In the data rows, 128 means zero.
Here are some points:
[128 127  98 105 129 127 129 145 130 109 126 126 128 128 126 109 129 148
 130 130 131 128  93 126 111 152 127]
[127 128 126 142 129 127 128 130  98 127 126 126 127 168 139  98 130 129
 147 109 131 129 112 129 147 142 164]
[127 126 125 126 129 128 127 118 131 127 126 124 128 109 108 127 130 129
 129 127 131 130 112 128 128 130 129]
[128 145 112 110 127 126 128 130 150 126 126 157 127 110 124 129 129 106
 129 129 112 129 169 127 129 108 127]
[104 108 110 127 115 145 112 130 145 104 110 126 127 104 124 146 129 171
 129 109 131  77 124 109 149 108 128]
[146 159  97 162 159 128 163 153 118 146 146 160 128  26  60 114 115  75
 100 129  90 166 215 104 151 128 151]
[ 82  86 127  55 111  92  84 129 107 125  93 106 145  78 159 128 116 176
 162 129 101  63  44  85 103 128 127]
[  0  65 100   0 129   7  79 193 240   0 188   0 172 143  81  44 104 255
 130 189 150  45   0  17 167 186  76]
[ 91 126  22 126 129 161 126 178 148  86 127 140 128   0  90 102 147 109
 158 113  87 115 200 128 174 164  76]
[129 161 171  72 110 166 128  78 101 182 101 218 128 210 183 192 107 129
 129  89 146  74 177 203  67 131 158]
[129 164 137  91 109 159 128 102 174 125  85 100 127 153 109 188 128 111
 113 128 183 127 126 161 101 127 167]
[149  87 126 145 128 126 145 131 130 150 126 139 126 106  99 128 130  73
 108 129 130 176 182 127 148 130 144]
[128  94 151 147 128  99 128  89 132 151 159 104 127 182 143 172  94  93
 128 130 131 128  56 128  65 128 153]
[127 127 142 127 128 127 127 127 130 126 126 125 126 131 124 128 131 128
 130 128 129 129 154 128 128 127 128]
[125 109 149 144 130 128 128 116 117 126 128 112 128 146 137 127 106 129
 128 128 130 151 126 129 130 129 126]
[127 126 108 125 128 142 126 145 132 108 126 148 127  83 111 128 128 130
 129 128 130 106 156 142 130 129 108]
[ 93 127 150 155 114 126 100 104  93 126  53  68 171 128 125 107  88 130
 129 127  45 157 112 156 188 178 127]
[ 98 155 126 149 130 148 129 131 130 128 127  97 127  77 105 113 147 130
 145 128 115 168 125  93 147 163 107]
[176 208  43 210 129 184 142 149 132 142 127 255  47 113 124 183 127  85
 165  87 130  80 255 174  98  72 105]
[107 143 125 109 129 144 127 146 178 127 147 113 129  85 125 128  98 129
 128 128 131  90 125 166 131 130 128]
[127  96  90 101 128 109 141 130 132 126 146 125 127 128 124 128 130 129
 129 113 131 129 152 128 128 128  97]
[127  92  96  87 129 111 127 164 145  89 125  78 128  94  95 106 128 178
 129 129 115 110  77  99 157 159 128]
[154 112 110 150 112 126 128 131 130 126 126 126 129  80 142 127 129 141
 130 129 114 128 101 128 129 158 129]
[127  95 156 114 151 125 127 130 173 150 145 140 127 207 136 108 158 213
 129 115 154 130 146 128  74  95 128]
[101 155   0  78 129 160 113 116 129  85 127 188  94 106 144 181 156 129
 150 101 132  51 145 175  40  71 162]
[154 187 127 179 127 128 127 130 112 126 126 170 127 166 181 147 128 130
 129 114 131  97 185 156  80 102 127]
[147 156 106 151 128 156 152 130 132 126 128 151 128  23  71 101 128  79
 129 114  82 182 231 156 149 163 107]
[231 198 201 146 146 177 144  95  96 174 113 215 126 178 157 160 129  49
 110 112 156 144 255 188  66  48 148]
[184 179 124 166 129 151 140  93 132 164 126 218  92 190 186 177 132 105
 126 106 157  57 205 162  93  91 142]
[ 81 161  98  90 116 127 127 165  97 140 151 152 110  58  70 127 130  95
 146 105 110  62 179 145 129 153 125]
[127 127 126 127 128 127 110 118 114 127 107 127 126 110 124 129 129 129
 128 129 115 163 104 143 149 106 127]
[102 107 111 157 128 126 126 131 115 127 126 106 126 110 125 126 129 105
 130 128 132 129 111 128 130 129 160]
[148 127 151 126 127 128 127 129 132 126 128 149 127 129 108 127 130 131
 128 129 131 111 145 128 117 111 156]
[ 57 126 125 112 129 127 128 130 114 100 168  77 148  82 125 127 115 129
 128 168  97 129  60 110 114  83 106]
[141 170 124 181 127 141 128 132 132 140 127 155 126 153 156 127 128 129
 142 115 129  97 156 140 102  95 154]
[129 104 140  92 128 128 126 130 147 100 139  75 144 109  99 106 130 169
 129 161 107 129  86  98 166 160  99]
[128 167 110 126 129 146 127 129 131 139 127 170 111 147 137 140 128 115
 129 114 130 128 176 142 117 108 126]
[128 126 151  93 142 127 127 116 132 106 141 127 127  94 148 109 131 130
 130 129 108 110 108 129 131 106 126]
[129 172 125 114 128 143 128 111 107 154 127 126 127 175 125 127 129 129
 129 100 129 128 101 111 166  92 111]
[108  67 157  84 128 126 115 115 131 125 144 113 104  95 125 127 130 178
 112 130 117  70 159 143 129 114 105]
[155 127 125 181 128 127 128 130 107 157 102 150 115  83 123 115 128 166
 128 114  98 106 166 168 129 116 127]
[110 108 183  88 143 176  82 132 151 110 107 155 128 144 182 141 130 185
 102 112 149 191  91 127 129 114 107]
[ 92 155  98 111 116 127  93 132 161  76 163 163  94 143 137 127 128 200
 129 129 165 101  63 129  64 152 126]
[154 190 124 191 128 127 150 131 103 160 127 197 127 158 126 143 128  79
 129 128 131 128 234 175 114 104 141]
Then 16 other points, each followed by its number:
[ 92 125 151 138 109 127  96 131 130 144  91 145 127 229 179 150 130 188
 154 104 172  69  80 128  93 108 128] 0
[140 126  95 127 129 127 108 131 131 126  98 155 127 164 142 153 156 101
 129 130  93  45 157 129 127 177 162] 1
[128 127 156  69 128 142 128 156 130 126 127 126 115 146 125 127 104 155
 128 128 113 128 100 127 130 129 127] 2
[129 143 111 107 129 144 128 111 133 115 127 147 108 154 178 167 129 165
 130 129 156  89  96 127  99 163 126] 3
[113 127 124 126 129 111 111 141 131 126 128 126 127 159 142 127 151 128
 115 115 131 168  99 115 130 129 101] 4
[108 115 125 126 129 128 145 170 130 127 129 126 141  85 107 127 128  93
 106 129 132 128 162 148 172 153 103] 5
[104  58 215  99 130 111 151  95 151 126 127  86 127 179 127 128 129 129
  94 156 185 146  58  86 129 128 127] 6
[107 108 111 170 128 164 128 129  80 181  87 192 127 212 222 176 114  95
 170 115 131  89 168 153 110  58 142] 7
[107 148 174   6 104 128  92  93 159 124 155 189 126 129 112 128 153 205
 128 130  95  47  38 127 176  29 126] 8
[ 98 109 108 112 129 127 128 131 132  85 142  97 160  96  95 105 143 149
 143 149 112 155  71 113 161 116 126] 9
[161 152 208 155 145  43 150 131 173 126 201  88 128  50  36 127 108  45
  81 166  57 157  76  82 179 129 160] 10
[128 149 138 126 129 128 128 130 145 127 126 125 127 127 123 127 142 114
 128 130 129 129 105 128 129 129 127] 11
[249 255 179 241 129 185 179 129  72 214 127 229 140 129 150 174 129   0
  74 129 102 203 255 201 130  70 148] 12
[128  89 156  57 128 149  99  86 113 126 127  73 141 194 184 163 104 167
 112 129 163 128  96  93  82 103 126] 13
[103 100 101 178 128 112 128 107 150 109  90 127 115 155 124 128 148 151
 128 147 118  53 126 127 128 130 128] 14
[102 107 125 112 129 114 128 131 130 110 178  48 128  72  96 101 129 166
 129 141 132 149  74 100 167 177 114] 15
Which two of these numbered points are nearest to each point below by angle, seen from the average point of the first points? Their numbers follow each, nearest first.
[  0 126  94  31  68 106  90 130 133 146  82 100 107 255 123 128 157 150
 143 107 131  46  47 102 142 149 128] > 0 8
[127  98 125 158 102 147 110 110  75 162 145 171 128 222 222 152 129 104
 129 128 163  94 171 164  98  78 154] > 7 0
[142  74 173 107 128 111 127 115 145 126 127 107 126 157 124 142 129 128
 129 144 145 130  77 104 130 128 127] > 6 13
[127 143 105 196 129 151 127 103 112 172 107 179 127 184 199 187 129 100
 128  95 132  50 191 166 105 129 141] > 7 1
[155 101 137  68  91 106 127 130 130 125 158  52 127  90  99 128 130 178
 144 130  91 173  93 112 170 169 128] > 15 9
[166 127 103 102 128 128 168 130 153 144 127 150 107 151 146 143 168 159
 102 128 159  98 125 127 109  98 128] > 3 0
[ 92 126 112 109 130 127 128 130  97 144  97  83 129 200 160 155 129 190
 105 129  84 217  15 129 129  88  94] > 4 13
[196 161 200 195 150 110 127 131 151 172 190 125 126   3  28  98  87  47
 100 145   0 143 205 156 130 111  73] > 10 12
[140 199 145  38 146 128 127 162 144 114 127 127 126 233  93 127 129 130
 130 143 189 129 127 128 131 129 128] > 2 11
[126 147 151 166 129 127 115 130 130 143 126 126 127 170 137 149 113 128
 131 130 151 130 126 127 104 112 143] > 0 7
[128  96 165 127 130  98 128 114 131 140 113 125 128 149 143 127 114 112
 130 130 132 143  97 127 129 130 141] > 6 4
[113 111 125 144 128 113 129 155 130 126 148 161 128  86 122 126 129 129
 128 128 131 129 155 144 129 128 127] > 5 10
[156 112 184 114 130 126 146 117 144 128 127  88 128 171 125 127 130 145
 127 129 178 153  72 127 129 129 158] > 6 11
[190 145 193 174 142 141 160 129 131 174 126 189 127 129 103 127 165  50
 101 128 133 167 217 169 128  99 126] > 12 5
[ 83 138 148  39 129  91 127 146 131 126 128  74 126  99 175 157 129 178
 143 128 110 128  56 104 129 127 128] > 2 15
[128 167 126 146 115 128 127 130 114 140  83 200 103 195 168 154 129 156
 128 103 165  99 138 152  84 129 127] > 0 7
[126  91 125 142 144 127 153 112 130 150 140 126 172 103 101 128 112 109
  98 164 102 159 181 145 151 178 109] > 5 10
[189 209 108 238 177 169 170  64  92 164 154 241 127 153 103 142 171   0
 104 128  67 210 255 157 115 130 127] > 12 7
[143 160 196 126 143 114 128 129 112 125  90 127 109 190 124 115 158 104
 115 129 149 159  61 167 129 179 158] > 11 6
[151 161 148 127 128 127 127  97 131 124 127 127 127 128 146 129 129 130
 130 129 131 129 126 128 128 140 127] > 11 3
[126 126 141 101 128 129 127 130 151 127 126 111 128 129 124 110 130 106
 128 129 131 157 101 128 152 145 126] > 11 6
[129 126 125 113 130 128 127 131 130 125 127  97 142 142 138 129 112 129
 129 127 131 127 142 127 130  94 127] > 13 6
[ 79 127  58  91 128 128  97 130 148  90 127 148 102 146 146 128 128 130
 129  97 130  83  81 127 108 128 100] > 3 0
[129 125 106 100 143 129 128 131 131 127 126 139 127  78 124 129 128 130
 131 131 115 129 163 146 130 113 127] > 5 9
[205 128 206 222 130 149 171  88 131 184 114 151 128  96 168 127 129  31
 111 153 131 189 221 170 131 129 128] > 12 5
[ 88  65 181   0  64  71  68  67 132 163 102 126  84 255 201 159 130 255
 130 112 152  24   0  97  39 130 171] > 0 13
[126 126 143 127 129 126 126 132 133 111 140 107 112 130 124 115 151 158
 143 128 131 145  87  99 130 169 142] > 15 11
[ 24  69   0  84 103 128  88 181 131  57 127 141 127 128 125 144 160 224
 176 130 131  93  71 112 144  95 176] > 9 8
[115 110  85 109 128 127 128 143 133 105 126 127 127 127 142 127 129 143
 128 113 132 105 125 127 113 129 127] > 3 14
[169 172 136 167 128 128 126 144 131 126  92 208 115  84 124  94 116  66
 129 128  90 128 237 166 146 129 126] > 12 5
[128 126 146 124 128 128 126 131 117 143 127 126 127 129 168 128 111 149
 128 113 131 130 139 127 131 128 127] > 13 0
[102 148 100 145 129 127 157 116  66 127 140  94 153  44 124 127 167 100
 128 128  89 191 209 103 183 147 127] > 5 15
[114 125 107  94 112 128 128 129 144 110 128 107 126 108 109 113 142 129
 129 128 131 129  82 127 144 129 109] > 9 15
[ 93 126  97  73 129 127 103 129 157  87 128  88 128 129 124 128 129 163
 128 128 131  92  44 103 116 129 127] > 9 15
[109 140  57 147 129 142 127 130 156 111 126 149 128  94 105 127 153 105
 128 110 111 167 157 128 156 149 111] > 5 9
[128 141 124 148 129 126 128 130 111 126 126 127 127 129 107 103 130 102
 130 128 150 128 127 127 130 128 128] > 11 10
[112 145  83 113 129 127 127 161 130 103 127 126 125  61 103  97 130 128
 129 129  98 131 158 127 168 172 127] > 5 15
[115 128  50  34 106 147 196 161 162  64 149 184  95 129 155  92 190 128
  70 127 113  94 178 140  76  50  76] > 8 3
[127 178 192 104 116 127 127 145  91 151 169 106 149  81  82  96 103  75
 128 130 151 221 198 155 147 145  93] > 5 12
[127 184  76 127 129 151 129 162 130  86  71 102 104 116 124  98 114 192
 140 128 114  67 125 128 129  84 148] > 14 8
[128 156 181  98 128 128 127 131 149 141 127  94 128 215 166 146 152 128
 129 127 130 129 124  98 114 128 144] > 13 6
[151  58 166 102 130 127 101  92 130 126  96 126 126  86 160 141 129 153
 128 131 116 144 100 103 129  88 151] > 13 6
[168 140 206 169  94  93 101 131  70 221 178  39 191 201 186 206  86 128
 171 130 157 201  28  78 157 129 173] > 13 6
[127 125  92 126 127 128 146 151 164 126 155 114 126  71  97 128 128 130
 129 112 131 130 152 143 130 128 107] > 5 15
[162  96  97 147 146 184 127 143 104  86 102 127 160 177 124 157 129 128
 158 104 106 104 145 128  92 165 101] > 1 7
[127 127 124 153 128 128 127 130 130 126 127 126 127 148 108 129 129 128
 128 127 130 162 127 128 129 130 140] > 4 11
[180 143 165 191 179 126 163 146  98 176 128 126 143  17  59 113 158  15
 130 128  17 128 187 129 221  61 102] > 10 12
[129  83 238 146 129 101 128 145 131 151 128 126 125 149 167 141 129 128
 128 129 131 112  84 127 129 146 154] > 6 0
[107  68 177 171 149  98 112 155 130  76 161   0 198  77  22  63 166 169
 152 183  86 246  16  62 252 163  79] > 9 15
[128 109 186 167 114  95 129 154 132 111 158  69 144 129 141 127 114 193
 127 130 130 154 146 128 131 214 141] > 15 6
[105 156 124  67 128 127 127 130 131 103 159 106  99 129 107 127 104 179
 129 128 110 102 126 111 129 130 146] > 2 8
[142 126 105 126 130 154 146 130 131 127 144 126 126  78  94 116 128  94
 128 130 111 157 163 129 142 130 130] > 5 10
[128 127  95  24 116 128 145 131  97 104 108 140 126 104 125 128 129 129
 145 128 131 129  67  92  99 143 177] > 2 9
[174  55 125  88 153  73 107 164 158  79 126  46 142  74  39  53 110 180
 129 129  83 157  73  94 147 111 127] > 9 15
[109  84 155 147 129 109 128 160 130 105  93 127  85 204 125 127 127 154
 128 111 132   0 127 128 129 158  88] > 14 0
[189   0 255 126 128 127 155  98 113 142 179  81 160 156 159 127 130 128
  94 148 211 221 137  97 164  98 113] > 6 13
